One turning vector, and how many steps it has turned:
The counts run from 0 to 315.
[ 69 186 107 116 135 120 123  84 114 118 119 163 105 119 133 150  97 177
 131 114 181 109 157 142 139 122 141 143 133 135  96 126]  128
[106 136 131 101 111  64 129  89  99 119  94 138 142 120  93 126 104 161
 110 125 206 131 165 118  97 127 143 143 149 117 120 144]  9
[105 164 128  96 109 109  89 141  95  87 135 106 138 171  93 132  86 155
 117 116 172 127 168 141 154 111 153 122 154 111 134 167]  286
[104 156 130 112 160  71 136 148 125  93 132  99 132 131  94 124 120 163
  89 104 144 141 154 101 130 140 120  86 177  83 116 119]  191
[131 158 125 120 126  78 150 149 109  78 145  87 145 156  99 110 102 164
 161  99 129 124 186 111 166 142 132 141 110 132 155 126]  315
[ 90 125 108 127 176  98 135 145 119 117 123 144 115 122  95 138 141 163
 173 127 142 114 147 103 152 143 116  87 149  55 109  93]  72
[ 82 155 126  86 158 112 164 133  59 100 121 113 155 136  71 163 114 144
 123 105 116 126 164 108 142 118 109 121 130 124  92 121]  69
[ 93 137 117  94 137  69 174 171  99 142 137 107 118 120  83 125 130 156
 111 100 154 111 142 132 110 110 131  85 150 123 133 162]  304
[ 85 131  84 128 139 112 153 176 100 113 115 152 135 136 104 127 102 161
 161 134 151 107 181 139 178 117 120  99 119  92 119 119]  187
[100 141  96 120 143  90 147 157 125 129 142 155 114 102 112 157 132 171
 141  92 152 100 120 129 174 128 177  98 121  74 105  97]  110
[ 97 164 133 156 110  95 146 156 122 121 156 152  90  90 118 158 142 167
 155  80 145 110 158 153 138 136 150 114 112 126  92 135]  223
[107 164 127 122 110 126 175 157 110 109 142 103 143 140  63 123  95 174
 139 116 150 112 183 110 133 131 117 125 127 130 114 174]  67
[105 167 110  88 114  89 116 140  99 100 145 116 139 133 103 118 122 155
 126 122 185 144 173 140 134 140 163 167 111 164 128 170]  143
[ 95 147 103 113 184  71 109 123  89 106 124 123 126  98  93 115 126 141
 177 132 130 123 129 101 131 117 127  97 182 108 142  92]  311
[123 159 113  73 136  77 123 111 104  90 112 101 141 117 132 106 127 189
  93 121 181 154 144 129 137 169 128 156 153 144 134 145]  257
[111 130 138  97 162  99 159 103  77  98 119  95 112 105 117 168 139 184
 152  86  98 130 132 119 127 122 134 112 131 127 106  83]  213
[115 140 163  92 143  81  99 110 122  73  99  96 110 119  80 121 128 159
 109 121 148 128 152 114 101 128 146 141 161  72 126 130]  153
[ 96 166 112 129 136  81 120  83  98 104 114 129 124  78 128 121 109 153
 173 115 136 115 148 138 158  95 168 152 139 120 150  94]  234
[ 87 140 118  82 166 113 132 161  92 120 147 142 105 110  79 153 166 164
 147 118 141  91 124 140 130 143 155 129 103 112  82 128]  147
[102 171 141  83 146  74 127 105 123 105 141 128  88 102 105 136 149 164
 131  87 155 131 131 117  88 175 122 154 131 143 116 158]  259
[105 131 116 115 107 102 170 139  82 127 104 110 153  76  93 135 113 197
 110 122 167 129 129 125 131  98 159 109 163 110 110 132]  227
[116 176 144 101 110  93 165  93 111 102 128  93 136 107 122 120 128 187
 114  85 139 102 157 138 136 138 123 170 135 158 129 153]  1
[108 147 101 113 126  80 105 127 104 141 143 168 127 116  92 135 132 171
 169 119 195 101  97 110 144 158 142 114 153 104 109 131]  245
[ 93 135 145 125 127  72 112 158 106 130 133 146 112  90  81 105 176 151
 148 142 185  93 154 157 117 121 148 145 139 105 123 145]  26
[112 121  84  99 108  96 134 120  86 132 103 160 151 118 108 135 106 181
 165 130 210 126 142 114 160 157 129 142 117 115 125 126]  7
[ 96 143 146 104 162  64 144  85 115 101 107 136 100 125 110 130 139 168
 117  80 125  76 139 150 124 109 131 135 113 104 103  98]  251
[ 94 166 110 110 142  88 108 150 114  97 145 139  82 124 129 155 108 125
 187  92 137 120 171 141 160 148 116 126 100 117 148 152]  299
[ 73 171 155  99 144 105 117 108 101  99 133 101  90 139  97 151 116 154
 112  94 122  95 153 152 118  94 137 118 156 121 112 153]  288
[120 147 130 147 138  61 140 142 138 104 139 103 107 119  81  85 133 166
 178 122 143 107 165 103 117 135 132 111 150  91 166 127]  313
[ 98 128  96  89 154 131 138 140 104 115 140 110  81 134 109 133 133 187
 186 102 116  82 117 136 161 124 145 101 119  89 138 127]  291
[ 74 150 121  60 171 123 113 121  92 100 122 118 117 123 107 162 136 159
 101 102 133 125 132 141 153 114 160 130 146  91  89 110]  32
[125 125 124 106 114  83 144 143  84 106 116 111 165  88  81 141 117 184
 100 105 161 131 106 109 124 124 152 103 167  97 105 123]  228
[130 147 143  95 105 128 136 158 108  70 142  89 123 134  82 112 139 194
 154 119 136 113 153 125 140 161 122 167 106 115 139 168]  277
[103 169 128 112 122 128 118 115 121  71 114 137 103  92 108 140 124 171
 163 128 152 148 177 127 131 178 120 187 108 112 117 138]  22
[ 99 150 152  88 150  63 136  78  88  94 109 132 126 140  99 136 108 160
 110  88 132  84 140 135 125 104 142 147 105 131 116  99]  250
[ 81 150 113  92 137 101  75 119  54 103 108 151 118 117 107 155 113 143
 166 131 153 113 137 142 151 103 110 114 166 107 113 135]  167
[125 144 149 130  85  60 129 118  99  90 107 102 140  92 130 130 108 172
 137 104 173 167 180 130 129 129 131 146 156 130 142 136]  219
[ 72 166  98 117 164 132 149 106  99  82  90 122 110 102 100 143  84 166
 151 134 124 134 158 117 138 117 107 110 161  95 108 121]  309
[116 158 160 112 121  39 118 141  96  98 155 119 113  95 119 168 138 136
 131  64 146 144 150 133 123 128 150 129 129 150 116 132]  221
